funop: [ -0.7 -26.0   9.9  20.7   8.7  10.1  -9.1]
biz: [-12.2  45.4 -13.2 -20.1  -8.9  15.9 -15.0]
kovi: [-16.3  80.4   4.0 -39.3 -19.6  18.4 -15.2]
bog: [  7.7 -38.0   9.1   2.5  14.0   9.3  11.4]
far: [-15.8  74.7 -15.8 -36.1 -17.7  17.8 -15.5]
baful: [  4.8 -20.8   5.7  -2.7   8.6   5.6   8.5]
sot: [-16.4  82.9   2.3 -38.0 -21.5  17.6 -15.6]
fetub: [  8.1 -36.8   8.7  -0.3  14.0   8.5  13.0]
Zagu: [  7.7 -38.0   9.1  23.3  14.0   9.3  11.4]
gose: [-3.6  0.7  9.3 -4.9  4.7  8.2 -5.4]
tel: [-14.5 -17.6  -0.7 -34.6 -13.3 -17.6 -13.3]
after: [10.1]  [-9.1]
howmany far: [-17.7]  1
howmany tel: [-13.3]  2

tenip: [  5.3   4.9   2.8 -67.3]
pur: [-30.8  -0.3  15.2  25.7]
riki: [ 35.6 -10.3  14.6 -40.6]
Figaf: [ 26.2 -19.0  15.1 -24.9]
Luvol: [ 24.5 -19.1   0.0 -32.0]
tagar: [-40.1  55.7  52.3  37.9]
Nesap: [-32.7  24.7  13.6  20.6]
deri: [ 92.9 -67.2 -67.2 -67.2]
kilel: [-9.0 36.6 64.9 -8.3]
Rek: [-42.1  42.5  40.9  28.9]
kan: [ 23.3 -35.7 -33.2 -46.0]
after: [15.1]  [-24.9]
howmany deri: [-67.1]  0

Fipem: [-68.6  -6.0 -16.9  35.3  45.9  61.7  41.5  13.4 -70.2 -36.2  70.6 -33.1
 -21.5]
nugok: [-59.3 -63.3 -15.5 -30.8 -57.8 -27.8 -59.2 -54.1 -77.9  11.9 -11.6  55.3
 -15.0]
zalam: [-77.4  53.0 -21.2 -25.5 -25.6  67.3 -23.4  30.8  -2.2  22.6  30.9  22.8
 -65.5]
dovok: [-70.7  -0.5 -16.5  48.7   4.6  60.9  59.4 -24.9  33.6 -35.4  55.9  54.2
  64.1]
madu: [ 51.3 -59.8  23.6 -16.9  33.6  17.4  50.0 -11.5  64.1 -55.7  32.8 -79.9
 -29.2]
Lili: [ 30.9  -1.8  63.9  27.9  17.7  61.4 -14.3  61.6   5.3  64.8 -66.0 -58.7
 -75.0]
rem: [ -8.4 -67.1 -43.5  17.5  43.0 -64.4  -4.4 -71.8  23.1 -47.6  73.7 -67.2
  62.4]
ran: [-63.7  30.9  -7.2  56.7 -27.4 -79.6  75.1  79.1 -24.1  69.4  24.8 -67.5
 -68.3]
muti: [ 74.7 -63.8 -80.2  34.6 -23.3 -30.8  52.3 -42.2  74.1  30.8 -79.8  34.3
 -76.8]
Tef: [ 54.9 -48.0   0.5  57.9 -10.9 -31.7 -32.6  -5.4  70.2  29.9 -47.7  60.5
  18.2]
Laki: [-36.8 -69.8  73.9  58.5 -69.5 -32.4  49.7  -0.8  57.2  -5.5 -40.9 -54.2
  74.1]
after: [17.4]  [50.0]
after: [-25.5]  [-25.6]

Besuf: [ 0.9 -5.3 -4.9 -4.4  1.6 -1.5 -5.3 -2.6 -1.7  2.8  2.4  4.2 -2.4 -1.2
 -1.7  0.8 -4.7 -3.2 -2.4 -6.0  2.4 -0.1 -2.7  0.2  2.7  1.7  4.9  1.9
  3.7 -0.8 -2.1 -1.4 -1.0  2.1 -4.5  1.6 -3.2 -0.2  8.4  2.0  7.0  3.2
  1.3  0.9 -1.4  5.9 -3.0  5.4 -0.9 -3.4 -6.0  1.1 -1.3  5.4 -4.2  2.7
 -2.5 -8.8  1.7  0.6  1.3  6.5]
Digu: [  5.4  -4.1 -27.2  -4.4   5.3  -0.4  -2.7  11.1 -14.0  -3.1   7.7  -6.2
   1.0   3.2 -29.0  11.9  -5.2  -7.2   8.6   6.3  -0.6  -3.0  10.6  14.7
 -11.8  12.5   8.8 -17.8  -2.6   6.1 -20.5   5.7 -20.0 -12.1 -36.8  -7.0
  -1.5  18.9 -10.8   5.7  -1.8   6.9  -7.5 -14.2   2.1 -29.0 -13.4  42.6
 -10.2 -23.3 -25.0 -11.9   3.9 -22.2  -0.7   1.3  -8.1 -19.9  13.4  -2.8
  -1.1  12.0]
kat: [  8.1  11.2  43.8  22.2  -1.6   1.5  10.8  25.4   1.9   9.7  -0.5   8.8
  -7.9   2.0  39.3 -23.9  10.6   8.7 -11.8  17.4 -22.4   1.0  -5.9 -13.0
  17.1 -33.9 -13.3  21.2 -15.8   1.9  32.3  -4.2  17.4   4.4  51.3  16.4
  25.4 -32.6  11.2  -5.7 -10.1  -0.7  10.2  11.3   1.3  24.7  39.9 -66.9
  25.7  32.8  27.2  23.8 -13.8  12.0  14.8  -5.4  29.2  49.6  17.4  11.3
   3.4 -35.8]
bon: [  5.0 -18.1 -22.0 -31.8 -17.8   1.0 -16.1  -7.4   4.3   8.3   5.9  -1.3
  10.5   0.6  -3.5  15.5  -7.0  -6.5   5.0 -30.7   5.0   1.2  -6.4  -0.9
  -4.4  14.4  25.4  16.6   4.3 -18.0   6.9 -18.5  -2.9   5.0  -5.6  -5.6
 -14.5   1.2  -9.9  -2.7  17.1  10.1   6.5  21.4 -10.9  36.4 -17.0  23.0
 -17.9  -9.7 -10.0  24.5 -20.5  20.3 -28.0  15.0 -21.6 -26.7  14.7   7.4
 -14.5  37.8]
zelu: [-18.9   0.4  -7.7   9.9  13.1   1.5   4.2 -12.4  -6.4  -8.7  -2.5  -6.1
   0.3  -3.2 -19.2  -1.1   3.0   0.3  12.2  19.1   5.2   0.5  11.2   5.6
  -6.9  12.0 -10.8 -27.0   0.9   8.3 -26.8  13.0  -6.8  -2.2 -26.5  -7.2
  -0.3  19.9   0.6   5.0  -5.4  -5.6 -11.7 -25.3   6.1 -37.3 -15.2  28.0
   2.4 -10.2  -6.3 -29.7  16.8 -22.2  11.4  -8.6  -1.5 -13.1   0.4 -10.9
  16.3  -4.2]
zoke: [ -7.8 -37.7 -56.6 -12.3   8.2  11.8 -24.6 -32.5   6.8 -17.4  -6.3  -4.7
   8.1  -7.8 -47.5  21.7 -18.4  -7.4  21.2   2.6  22.8  -1.6   8.6  16.0
 -18.3  32.0  14.2 -25.0  16.6  -2.7 -33.9   6.6 -14.9  -7.9 -57.0 -23.4
 -17.5  47.7  -4.4   4.8  15.2   7.8  -1.7 -29.8   8.0 -37.6 -44.6  77.7
 -29.3 -30.0 -40.3 -31.3   9.1  -9.3 -13.4  22.9 -37.0 -61.1  25.2  -3.9
  -0.5  34.2]
Lemud: [-38.0  13.2   4.6  38.0  30.0  -0.3  19.9  -6.9 -14.7 -25.5  -5.2  -5.1
  -6.1  -2.6 -22.2 -10.1   9.0  10.5  19.1  -4.3   0.9   0.0  20.7  13.6
  -6.8   6.6 -36.6 -49.2  -3.2  26.8 -39.9  27.7  -8.2  -6.1 -24.1  -2.3
  17.6  23.5   8.6   4.4 -21.4 -13.6 -23.5 -51.0  17.7 -77.3  -5.7  11.7
  14.2   4.2   3.1 -63.2  31.1 -45.6  43.9 -23.9  20.4   6.9 -10.6 -21.9
  35.7 -31.4]
howmany kat: [11.2]  2
howmany bon: [5.1]  0
after: [-26.7]  [14.7]
after: [-4.9]  [-4.4]
after: [8.7]  [-11.8]
howmany bon: [4.2]  0

lupak: [  5.1   5.1  76.6 -25.6   4.1   7.2   7.5]
Rom: [ 76.5  75.2  84.6  43.9  83.3 -89.5 -86.9]
Rop: [ -0.4  -0.3   4.2  11.4   2.1 -32.3 -31.8]
dar: [ 15.2  15.4   5.8 -82.5   9.1  63.2  63.9]
zodi: [ 39.5  39.2  38.2 -10.4  39.6  -5.9  -4.5]
detin: [ 45.5  45.1  46.2 -18.3  46.5 -22.4 -20.6]
dizi: [ 62.6  61.4  67.1  23.0  66.8 -58.9 -57.0]
howmany dizi: [61.4]  1
after: [76.5]  [75.2]

vep: [-19.9   2.8  47.8   0.5 -25.1  -5.7  -5.3   9.3   7.7  -2.2  10.6  -3.4
   9.1  -3.5   2.6   4.4  -7.4   8.2 -13.0  -3.3  11.3  12.2  -5.7   7.8
   8.7  10.1  -1.8   6.5  10.4   7.7   9.8   2.5  10.6  -0.3 -11.2]
gazu: [-17.1 -10.4  79.5  12.1 -22.4  -1.6 -12.2  17.7   1.4  -1.7   7.9   6.2
   0.2   0.9  15.5   3.0 -19.1   9.0  -8.0   4.9  11.0  -1.2  -1.5   2.3
   1.4  -8.0   0.2  -1.2   4.2   9.0   4.9   1.1  -6.9   7.9 -11.9]
kas: [-16.0  -6.2   9.0  -7.8 -18.1   1.8   0.5  -7.2  -3.3   1.6   5.8  -9.1
  13.3 -10.1  -3.4   6.6  -9.0  -3.3 -10.6 -13.5  -4.1   7.7   4.8  12.9
  12.3   0.5   7.0   9.4   6.4   7.7  11.8 -13.1  17.0  -7.3  -3.7]
howmany vep: [7.7]  2
howmany gazu: [7.9]  2

gamon: [-50.8  58.6  -5.3  32.0  37.0   4.2   6.2  43.6]
Derit: [-50.5  59.6  -5.3  32.4  37.1   4.4   6.5  43.2]
dase: [-25.6  25.1  28.4  -7.5  25.1  -7.5  -7.5  25.1]
kegin: [-50.5  59.6  -5.3  32.4 -16.7   4.4   6.5  25.2]
niso: [ 24.2  26.3 -22.3  -6.2 -41.9 -16.6   7.8 -88.2]
Fad: [-15.3  22.7 -15.3  -8.1 -39.2 -15.3  -7.5 -15.3]
Vovi: [-47.6  69.1  -6.8  35.1  36.0   4.9   9.1  36.3]
pamiz: [ 32.3  38.6 -28.1  -2.7 -43.6 -20.9   9.7 -95.1]
Lugim: [-26.0  39.3  -0.3  22.6  28.4   7.0   4.0  33.9]
kugib: [-25.6 -66.8  28.4 -11.9  25.1  11.4  -7.5  79.5]
Mivuz: [-16.2 -68.6  31.2 -12.5  25.4 -15.2  -7.2  79.0]
howmany Fad: [-15.3]  4
after: [-22.3]  [-6.2]
after: [22.6]  [28.4]
howmany dase: [25.1]  3
after: [-16.6]  [7.8]
howmany Lugim: [-0.3]  1

zituf: [-63.4 -63.4 -63.4 -63.4]
Mil: [27.7 31.4 27.6 17.4]
piza: [-75.0  59.8  92.6 -15.7]
zifip: [-15.6  31.4  27.6 -15.6]
after: [27.7]  [31.4]
howmany zituf: [-63.4]  4
howmany zifip: [27.6]  1
howmany zifip: [31.4]  1

gataf: [ -3.1  73.2  12.7 -27.6]
pigof: [ 9.3  4.5  3.6 33.5]
kop: [ 15.7   3.7 -98.1  -0.4]
Taga: [-41.5  45.5 -21.6  10.7]
sefe: [-32.7 -24.4   3.5   6.9]
howmany pigof: [9.2]  0
after: [3.7]  [-98.1]
after: [3.6]  [33.5]

Fivu: [ 40.6  43.0   4.0  -3.0  34.8  36.4 -20.7   7.3  25.7 -17.4 -42.9 -28.5
  34.8 -18.2 -16.6 -33.5  -0.5 -15.3   4.7  14.8  -4.2  14.3  -4.6 -55.2
  18.0 -71.8  31.4  39.4]
lusi: [  0.2 -24.1  31.4   6.0  47.0  24.0 -63.3 -30.7 -71.7 -27.9 -52.7 -67.5
 -17.8 -17.7 -14.8 -71.7 -32.9  -6.3  16.0 -23.1 -43.6   8.1  47.4 -14.8
   6.9 -55.1 -14.8  42.9]
dag: [  6.8 -15.5  -9.4  28.3  10.7   8.0   1.6   2.5 -21.9 -53.1  -6.7   2.4
   2.4   2.4  22.8 -15.5   2.4   6.7 -21.9 -17.4 -21.9  -9.4 -21.9  -4.7
 -15.5  12.5 -21.9   9.7]
Mavad: [-26.0 -39.4 -55.2  37.6 -15.6  -5.8 -88.4 -50.9  58.7 -95.0 -29.0 -55.6
 -35.1  23.8 -54.7 -71.8 -55.1   6.6 -35.1 -55.3 -35.1 -35.1  49.4  49.5
  -3.7  10.0  49.4  49.4]
after: [49.5]  [-3.7]
after: [14.8]  [-4.2]
howmany dag: [2.4]  4
howmany Mavad: [49.4]  3
find: [-26.0 -39.4 -55.2  37.6 -15.6  -5.8 -88.4 -50.9  58.7 -95.0 -29.0 -55.6
 -35.1  23.8 -54.7 -71.8 -55.1   6.6 -35.1 -55.3 -35.1 -35.1  49.4  49.5
  -3.7  10.0  49.4  49.4]  Mavad
howmany lusi: [-71.7]  2
howmany dag: [-15.5]  3

